128 stands for zero in the data rows.
Here are some points:
[100 160 183 157 129 123 138 155]
[ 40 168 102 221  63 102  69 121]
[116 138 137 117 125 149 108 124]
[198 107 117  99 178  89 171 155]
[ 89 155  90 131  63 117 126 105]
[141 131 130 124  90  91 141  76]
[ 99 180 121 119 142  88 105 100]
[131 150 133 123 170 117 123 146]
[170 148 139  91 156 133 105 115]
[138 161 145 156 146 142 153 140]
[111 150 133 121 103 159 159 168]
[155  78 123 113 151 133 133 136]
[125 128  90 109 144  99 163 122]
[118 132 157 145 156 129 129 174]
[218  97 102  73 150 122 165 112]
[ 94 201 162 152 145 105 145 124]
[148 142 107 123 147 160 171 100]
Then 24 other points, each followed by its number:
[ 78 202 146 191  79  80  40  82] 0
[151 102  93  98 111 118  87  78] 1
[170 120  93  83 161 131 119 120] 2
[155 121 160 140 147 113 102 177] 3
[ 85 182 169 147 153  98  70  97] 4
[134 144 121 131 135 167  71 121] 5
[110 142 137 167 110 106  84 126] 6
[176 101 107  86 133 150 119 100] 7
[137 102 136 103 131 131 103 178] 8
[100 132 138 121 107  91 136  86] 9
[202 105 124 100 197 111 156 130] 10
[207  98 132  67 190 149 129 113] 11
[132 110 139 143  71 112  80 100] 12
[112  86 143 119 178 133 133 153] 13
[147 107 149 123 168 149 138 149] 14
[140 136 134 106 146 106 114 105] 15
[193  85 116 106 169 178 117 126] 16
[139  76  71 110  89 152 106 178] 17
[126 117 164 148 140 171 139 135] 18
[117 135 149 116 154 131 152  97] 19
[ 86 144 163 183  92 155 124 156] 20
[144 103 122 152 118 124  72 145] 21
[177 115 154 107 161 115 151 125] 22
[133 110 130 123 131  99 111 131] 23
Which two of these numbered points are nearest to each point below by angle, seen from the average point of the first points? Their numbers follow each, nearest first.
[203  96 138 123 151 184 116 135] > 16 11
[101  97 124 146 136 110 160 142] > 13 23
[147  83 151 114 160 154  92 183] > 8 14
[169 126 132 115 177  95  93 122] > 15 10
[ 78 135 168 167 109 158 101 160] > 20 6
[151 155 118 104 117 100 135 123] > 15 2
[139 103 116 120 108 148 119  74] > 1 7
[123 104 137  99 145 128 184 131] > 13 19
[188  97  57 116  95 132 114 138] > 17 7
[218  63 123  83 159 188 118 177] > 16 11
[ 91 141 134 162  81 137 120 136] > 20 6
[124 189 133  91 124 147 167 121] > 19 11
[114 166 157 147 136 111 126 126] > 4 0
